W = (121, 133, 132, 136, 143, 113, 120, 144, 105)
Report the first entry from the left.
Answer: 121
The last entry is 105
Report the entry just right of 120.
Answer: 144
The entry just left of 143 -> 136
